One vector is turned by the same rotation once a step. Each row is the vector after some number of steps, and that number follows the row.
The counts run from 0 to 373.
[-22.1  12.1  23.1 -16.0  13.6 -18.9   7.4  -3.0 -33.9  21.4  30.3   1.0
  -2.4  -2.8 -18.1  -4.3   6.2 -25.9   9.2   4.8  10.9 -42.6 -12.2  12.5
 -13.3  39.1  10.1 -20.5  21.6 -23.9  35.2 -12.2  29.1 -14.3 -11.4  22.6
  -8.8  10.0  17.7  13.8  -4.1 -49.9  -4.2  -4.7 -28.9  -5.5  11.3  16.1
   9.7]
211
[-24.3 -21.5   6.1   3.4  -1.6  16.6   7.3   7.5 -15.2  -5.7   4.6  22.0
  19.8  -9.5  25.1  -4.5  17.0 -22.3  -4.6  27.1   4.4 -21.3   8.2  25.4
  -9.6  26.9   1.4  30.9 -12.5   6.3  22.0 -14.4  15.6   9.0 -16.6  16.5
  -7.0 -48.7 -16.7  25.8  -4.6   9.1  -4.6   6.7 -17.9  18.5  20.6   2.4
  13.0]
337
[  3.8  34.9   5.5   2.1  -2.7   5.7  35.8  27.7   7.6  15.0  42.5 -25.0
  28.5 -17.4  -9.7  22.3   8.7 -26.9 -37.5  -6.2  -1.4  -7.2   0.3  -9.9
  -7.2  26.6   6.9  25.4  -8.9  -0.1  12.7  -2.1   9.0   3.8  -1.0 -27.3
 -27.5   2.6  -9.7   5.9  -0.7 -35.7  -6.2  20.2 -23.2  -1.5   3.7 -11.1
   4.8]
112
[ 12.3  10.1  28.7  -1.2   8.7  11.4 -22.7  18.5 -18.5  23.8   3.1  16.5
 -12.2  -6.9  -1.7 -28.3 -24.2 -43.3   1.5  16.6 -50.8 -24.0   0.2   2.9
  -6.3   4.1  -9.1 -16.5   7.0  -5.9 -19.2 -11.0  -0.9   7.2  12.8   3.1
   2.6   0.0   5.5  -1.5 -30.0  -7.8  12.4  23.1 -47.6  12.7  11.9  -8.3
   6.3]
70
[  4.7 -28.3 -39.0 -30.4  -0.8 -10.0  15.1  11.5 -19.0  17.9  -0.3  30.4
   7.3  -8.6 -15.1  -0.2 -12.7 -33.6  11.2 -18.5   9.5 -11.9  27.1  -0.6
  -6.1 -16.4  17.5 -12.2  18.2 -15.9  20.9 -20.1 -14.1  -3.7  13.9 -29.8
 -23.2  -2.8  12.3 -30.7  42.0   8.1 -20.4 -13.1 -11.9 -35.2   2.7   4.1
 -11.8]
155
[-32.4  17.6  37.8  -9.3   4.3 -29.4  -3.4  23.4 -23.9   7.1  18.8  -7.1
   9.5  -4.3  12.6  -2.3  21.6 -18.3 -34.3 -14.1  -6.2 -26.6 -13.0  38.9
  -0.1   8.4   0.5 -10.2 -11.1  11.6  10.8  -7.6  18.5  -1.4 -30.0  -1.2
  12.8  -4.3 -12.0  24.6 -23.0 -16.2   6.3   4.9 -16.5  21.9   9.9   8.6
  13.2]
224
[  3.0 -23.7   8.0 -28.5 -11.5 -33.5  -3.8  23.1 -19.2  -9.0  11.1   4.4
  29.0  -8.4  14.2 -13.6   5.9 -25.1 -20.6 -18.8 -20.5 -18.8  -3.6  31.0
  36.8 -13.5   6.6   2.9   5.8  19.6  10.7 -13.5  26.7 -19.8 -20.1   9.9
   2.7  -4.3  -4.9  16.8  -2.0  27.7  23.9  -8.6   5.1  -0.7  33.7   3.4
 -27.3]
27
[-29.3   1.2  14.9 -24.8  22.9 -25.3   4.5   1.0  14.5  30.1  21.4 -19.2
  34.4  19.2  19.0  -2.1  15.4  -4.9 -29.3 -14.1  16.9 -16.0  13.7  23.9
  16.7  17.2  31.5  19.9 -20.1 -22.6  15.8   0.5  10.5  15.3 -31.9 -17.4
  -2.3 -28.5   2.0  10.2  12.8  -8.7   2.2  -0.4   0.3   8.2 -10.5  35.9
   6.1]
238
[ 10.3  16.4 -16.2 -14.8  -8.8 -28.1  43.1  25.7  10.0  22.1  20.9   6.7
  17.4  -9.5   2.8  20.0  27.1 -39.0  -2.3  -2.6   0.4 -14.1   5.1  -1.2
  34.8 -34.8  15.7 -11.3  26.7   2.3 -20.1   0.0  18.4 -17.5   3.5 -34.6
  -9.6  13.2  16.8  13.3  27.8  -0.8 -27.4  -0.2 -24.3 -24.2  -5.8   0.4
 -35.1]
16
[ -6.9  23.4   6.4   8.9  13.9  21.9  28.3 -11.4  16.5  33.9  33.2  -6.9
  32.2   2.6 -25.1   5.5   8.4 -10.1 -26.3  17.0   3.5 -21.9   8.0 -26.8
  -8.7  19.3  26.7  29.7 -20.7 -18.6  37.8  -7.6  -4.9  38.9   4.8   0.4
 -36.4 -25.8 -23.6   8.7   2.9  -3.3  -7.5 -23.6 -22.2  -4.1   3.5  16.5
   7.0]
99
[ 24.2  28.7  21.2 -24.5   9.7  -3.3   8.1 -17.9 -24.8 -12.6  17.7 -22.3
  39.4 -10.5 -32.1 -14.8 -14.8 -23.6 -25.9 -24.6 -27.3 -18.3  -3.9  -2.7
  -6.1 -16.1  27.6  13.1 -12.2   4.1  39.8  -6.4   2.1   7.9  16.0  12.9
 -11.2 -18.9 -12.7  -6.0 -13.3   9.5  27.8  -5.0   8.6 -31.2   7.8  -7.9
  26.7]
89
[ 15.0  14.5  22.6  -4.9 -14.3 -28.5   2.5  39.9   4.2  20.7  13.6 -24.4
  38.2 -18.5   8.7   4.5   6.1 -21.2 -55.4 -18.6 -38.0   7.7  -6.0  -5.0
  34.2   5.1  16.0  -1.4   2.6  -0.3 -14.8   9.8  -5.4  10.7   6.0 -30.3
  -0.8  27.4  -8.2 -13.2   2.9  -7.5  10.6 -15.1  -6.6  -2.9  11.2 -15.3
 -17.6]
265
[ 11.6  14.0 -22.4 -21.2   4.9 -10.3  31.0  -4.8  15.3  13.5  45.3  -2.7
  29.1  -4.0  -1.0  14.1  -7.3 -41.0  -4.7 -17.0   9.8 -27.0   0.3 -20.5
   5.5 -19.3  12.8   3.5   1.8   3.8   2.9 -17.8 -10.5 -12.8  14.4 -49.7
 -19.0 -13.3   6.3   0.4   9.5  21.7  -6.0  29.2 -18.6 -24.2   4.2  11.1
  -6.4]
116
[ 18.2  -6.0  12.8 -34.1 -13.8   3.4  14.7  11.8  -3.3  15.9  35.1  -7.2
  31.9 -11.3   0.6  13.3 -18.4 -26.1   7.8 -12.3  -2.0 -20.4 -17.4   4.1
  41.9  23.1  25.3  21.7  39.3   3.2 -11.1  18.2  33.7 -11.4   2.7  -3.1
 -15.2  29.6  -1.2  23.1   2.8  -8.3   4.0 -13.8 -18.7  -1.9  26.3  -0.4
 -35.5]
13
[-16.0  -8.5   7.4 -11.1  18.5 -28.6  16.0  -7.5 -26.9   3.2  21.6  23.6
   0.0  -1.1   4.6   1.9  27.2 -26.4 -16.1   9.0  -0.2 -33.1   1.4  30.7
  16.6 -38.9  -8.7 -38.3   7.9  10.1  -0.3 -20.9  15.1  -6.6 -20.1   1.7
   6.0 -14.7   6.5  17.2  -5.2  14.8  -9.6   2.6 -29.4 -11.5  20.5  32.4
  -2.4]
220
[ -3.6   2.9  -8.1 -33.2 -10.9 -16.3   9.4  30.1 -10.3  18.4   2.7 -15.1
  31.4 -17.7 -12.3   2.6 -30.0 -21.8 -28.8 -19.5  17.0  18.5  16.6   7.0
  -5.0  33.6  28.6  20.2   0.6 -17.2  25.9   2.0  -0.6  17.0  11.9 -25.4
 -20.1   5.8   0.5 -17.5  36.4 -22.7  -9.5  -6.8  -4.9 -20.1  -2.8   4.2
 -10.3]
151
[-19.3 -12.1   8.0  14.6  -0.3  12.2  -2.0  29.8   0.5  33.2  15.9  18.0
  14.6 -23.6  32.7   5.4  -3.4 -15.4 -13.1  33.0  -3.2 -20.4  -9.0   7.3
  -8.4  33.8   1.6  22.9 -14.9  12.0 -15.6  -7.4  14.1  12.6   1.1 -15.1
 -12.2 -21.7  -8.3  33.6 -19.2   7.8  -3.4  29.3 -50.0  34.6  13.5   7.8
  -5.8]
122
[  9.3   9.8  16.9 -10.4 -14.3   7.7  -1.6   1.5 -30.3  -2.7  31.9 -26.3
  55.1  -9.2  -1.5   4.5 -23.5 -16.7  -0.3 -10.2  -6.3 -26.1 -24.6  -0.4
   5.0  29.5  11.9  46.7  -4.2   1.8  25.6 -14.5  17.1 -28.8   5.5  11.4
  -9.2 -29.0  -5.8  27.8 -12.5  13.4   3.8   3.2   1.6  -7.0  26.6 -14.6
  -6.0]
328
[  8.6 -10.9  -4.3 -24.5   9.6   4.4  39.2 -43.5  -0.4 -10.4  41.1  -4.6
  30.4 -20.1  -4.5   2.8  25.0 -28.7 -32.4 -14.2  -1.2 -10.7   3.2  -2.2
  10.1 -14.4   9.7  25.5 -20.2  14.5  18.2  -1.1 -21.1   0.9  -2.4 -13.3
 -11.8 -20.5 -33.7 -11.0 -11.2   9.1  19.4  -0.6 -14.4 -10.5  14.2  17.5
   9.6]
102
[-12.8  14.8   0.2  16.4 -16.3   1.8   5.6  64.4  -3.1  16.1 -15.7   0.9
  16.5   3.7  -1.1   3.0   8.6  -8.7 -17.5  18.9  -2.5 -16.7  17.5  10.8
 -19.8  -0.4  25.3  10.7   1.0 -23.5   3.1 -13.7  27.9  10.9   5.6  -8.4
 -22.3 -40.2  13.6  31.8  21.8   3.8 -38.9  13.2 -16.6  -6.0   1.7  -3.6
   2.9]
134
[ 26.4 -11.5 -15.7  -0.4  -0.2  25.0  24.8  -6.2   7.3  -4.8  15.8  24.6
  30.6  -5.3 -22.0   6.5  -6.4 -24.5  -7.9  20.5  -0.3 -11.2  -2.4 -23.8
  13.5 -21.0  17.4  18.0  11.7  20.1  -1.5   9.4  10.8  23.6  18.3  -9.7
 -26.8 -13.1 -24.1  14.1  -5.6  31.3  25.8  -0.5 -34.0 -23.5   8.7   9.6
 -11.7]
104
[ 13.5  20.2   4.5 -33.6  -5.2  -5.5  13.8  -1.4 -13.8  -1.6  43.0 -20.2
  44.7 -17.3  -6.9   6.4 -23.4 -21.5  -5.5 -35.5  12.2 -37.0  -4.2   2.3
  -8.0   5.6  14.6  29.5 -11.0   3.8  36.5 -13.3  12.8 -25.8   4.2  -8.0
 -11.0 -37.1   6.7   5.2  -5.5   6.4  -5.8  20.7  10.5 -16.4  15.3   0.6
  18.3]
329
[-31.4  -1.1  16.7 -15.6  35.1  -1.5  -8.1 -25.3 -19.5  15.1  19.8   8.5
 -10.4  -3.1  -6.8  -9.0  21.5 -26.2   5.7  13.2  14.1 -14.3  24.6  38.2
  -9.6  12.8  14.9  -1.0 -22.5 -29.4  21.0   1.8 -19.6  -1.9  -2.0  14.9
  -2.7 -13.7  -8.9   1.4  -3.7 -30.2 -11.9   3.6 -40.0   2.3  11.7  33.7
  28.1]
198
[ 11.0   9.0  31.2 -26.3  -3.2  -1.9 -17.4  -4.8 -42.6 -27.0  18.9 -16.5
  31.1 -22.9 -12.0   0.1   7.9 -36.3  -8.5 -22.7 -17.6   3.3  18.9  44.5
   2.3  11.4  30.4   9.8 -15.0  -3.8  43.1   4.6  -4.3 -25.2  13.2  19.1
  -1.2   5.9 -13.5   0.4  -4.7 -24.3 -11.6 -21.1  -4.9  -9.5  21.3  10.4
  14.7]
189
[ 17.4  -1.5 -13.9 -29.8 -10.4 -28.6   6.1  37.1 -26.6  12.3   4.6   7.6
  29.3  -9.4  -7.2  -3.9 -23.7 -26.0  -1.5 -29.1   0.3 -26.3  10.4   1.2
  -2.2 -15.8   2.3 -17.7  12.9  -6.3  17.0 -19.4  -0.4 -13.3  26.1 -36.3
 -16.4  -2.7  15.9  -7.3  21.9  23.3 -26.4   8.3   4.7 -39.5   9.6  -6.6
  -4.9]
369
[  9.2 -14.4  -9.0 -42.0   5.8 -36.0  16.0   5.9  -2.5  -1.0   4.2   7.4
  33.8  16.1  -1.2 -11.7   0.3 -25.0 -16.9 -19.7   2.3 -20.4   7.1  18.7
  22.9 -31.6  24.4   3.7   5.1  12.2   8.6   3.7   7.7  12.8 -30.1  -1.4
  -3.7 -24.0  -3.8   1.6  19.5  12.0  34.9 -20.4  16.7 -29.5   8.8  25.5
  -2.7]
242
[-16.0 -37.5   3.5 -20.5  17.0 -18.1  15.5   8.0 -12.3  39.2  -5.6  24.2
 -18.7   7.9  14.5 -29.3   8.6 -48.6  -9.9   8.7 -32.4 -20.1  15.2  26.5
   5.8 -17.0  -0.5 -16.4   1.3  -5.7 -21.4 -13.8  -3.4  11.9 -35.5 -24.2
   1.2  -6.9   4.8 -25.8  -2.9  -5.5  18.3   8.4 -26.2   8.1   1.5  17.9
   0.7]
259
[  0.6  32.4   2.2 -11.0  12.2   2.0  18.8  11.9  -1.7  -2.4  11.0  26.4
 -15.7   6.2 -26.0   7.8  11.7 -44.2  -5.0  15.2   2.4 -13.1  23.5  21.5
  -2.7 -15.1   3.2 -33.9  18.1   1.0 -13.4  24.8  16.7   6.1  15.4 -12.8
 -13.8   7.5  12.4   6.3  -9.7 -37.7  -2.4  10.3 -53.8 -18.0  -4.1  22.4
   9.2]
208
[ 19.5 -15.3  -3.3 -18.7 -28.7  -4.4 -22.5  30.5 -20.7   2.8  13.5   5.0
  35.3 -34.0  24.0  18.6 -21.4 -32.4  -6.9 -14.2 -16.1  -1.1   0.0  17.3
  14.5  26.1   7.4  28.4   3.3  15.0   3.9  -7.4  -2.8 -34.9  29.4 -20.6
  -5.8  22.2   0.6   8.0   8.8   3.6 -14.8   0.4  -7.2   2.0  33.4 -20.8
 -27.0]
367
[  0.6 -28.1  -8.4 -34.7  -2.0 -28.0  35.2 -12.9   2.6  18.7  24.2   2.4
   3.5 -10.4   5.3  -8.7  19.4 -40.1 -14.6  -8.6 -25.0 -13.1  19.1  17.7
  24.2 -25.6  12.7   4.7   4.5  -1.3   3.3  -1.2 -17.4 -14.7 -18.1 -32.4
  -8.7  -1.6  11.8 -29.1  32.2   2.8   1.0 -15.4   0.9  -7.4   4.7  10.8
 -20.2]
255
[ 22.4   0.5  17.3 -18.5   3.3   8.5 -38.0   5.9   2.6  14.8  13.5  -8.7
  35.1  -5.7  17.1 -13.5 -18.6 -23.1 -21.4  -8.8 -32.6   4.1  -1.7  -1.3
  32.7 -14.2  26.3  10.2 -15.1   1.0 -16.6  -1.0 -24.3   5.0  17.2 -16.2
   2.3 -15.1 -11.2  -2.1  -4.7  53.6   1.3 -11.2   8.4  -5.0  16.2  11.3
 -14.9]
279
[ 29.4  22.0   7.2  10.9  14.5  21.8 -21.5  34.9   9.1  20.2 -23.8  20.3
  11.0   9.7 -18.8 -17.0 -26.5 -26.7  -7.0  12.2 -39.4  -1.6   7.4   2.3
  -0.6 -29.9  19.3 -13.0   3.1  -7.2 -21.0   3.2   4.0  26.6  18.8   3.6
  -5.4 -32.1  -8.3   2.3   2.8  33.0  14.8  -0.6 -15.0 -16.0  -0.2   7.1
  11.2]
283
[ 18.2  12.8   3.6 -16.2  -8.8  -1.3 -13.7  56.4  -0.5  24.3 -17.4   8.9
   7.3   2.2  12.1  -2.4  -7.4 -37.0   2.4   8.9 -24.5  -7.5   6.8  22.8
  30.1 -23.5  19.8 -16.6   9.9  20.9 -38.7   9.7  25.2   1.3  -6.5  -5.4
  11.1 -10.3  14.5  25.9  -3.1  11.2   2.5  18.3 -14.5  -0.8  -1.0  16.8
 -23.7]
30
[  2.2 -15.7  37.4  -6.2  -3.2  -4.2 -13.0  25.1 -14.0  31.5 -13.0   1.7
  24.3  -2.9  -3.7  -9.5  -2.1 -18.1 -25.1  19.1 -25.8   5.5  -4.4  18.9
  16.7  41.4  24.1  23.4   3.0  -7.5  13.3   2.8  20.5  21.3  -9.5  35.9
   3.1   5.6 -22.2  -2.7   8.0 -26.8  38.1 -33.5 -12.0   5.7  15.0  -4.0
 -14.0]
48
[ 12.1  23.1  14.4 -16.0   4.6   7.7   5.4 -13.5  -8.7  13.5  26.7 -31.7
  17.4 -10.9 -20.3  -8.1  -4.2 -39.4 -24.1 -20.8 -40.9   6.3  16.9  11.3
  -2.9   9.3  26.7  25.0 -33.1 -23.9  27.3  -2.1 -26.4  -7.9  10.3  -1.6
 -10.1 -17.4   0.0 -26.2   4.2 -22.5  -1.7 -12.2  10.9  -8.1   0.7  -2.2
  27.4]
290
[-11.7   6.3   9.2 -22.9  19.2 -14.4  12.7  10.2  -2.8  11.7  13.1   0.1
  -9.7  15.9   9.5 -10.7   8.9 -26.2  15.4  -0.7  -0.4 -33.2  18.7  33.7
  10.6 -27.0  19.8 -15.9  -6.8 -11.3 -10.7  -9.5  13.4 -26.6 -32.4  -5.4
  10.4 -45.3  29.1  25.1   8.9  -1.5 -10.3  27.0  -1.8 -15.3  -7.0  32.3
  16.3]
233
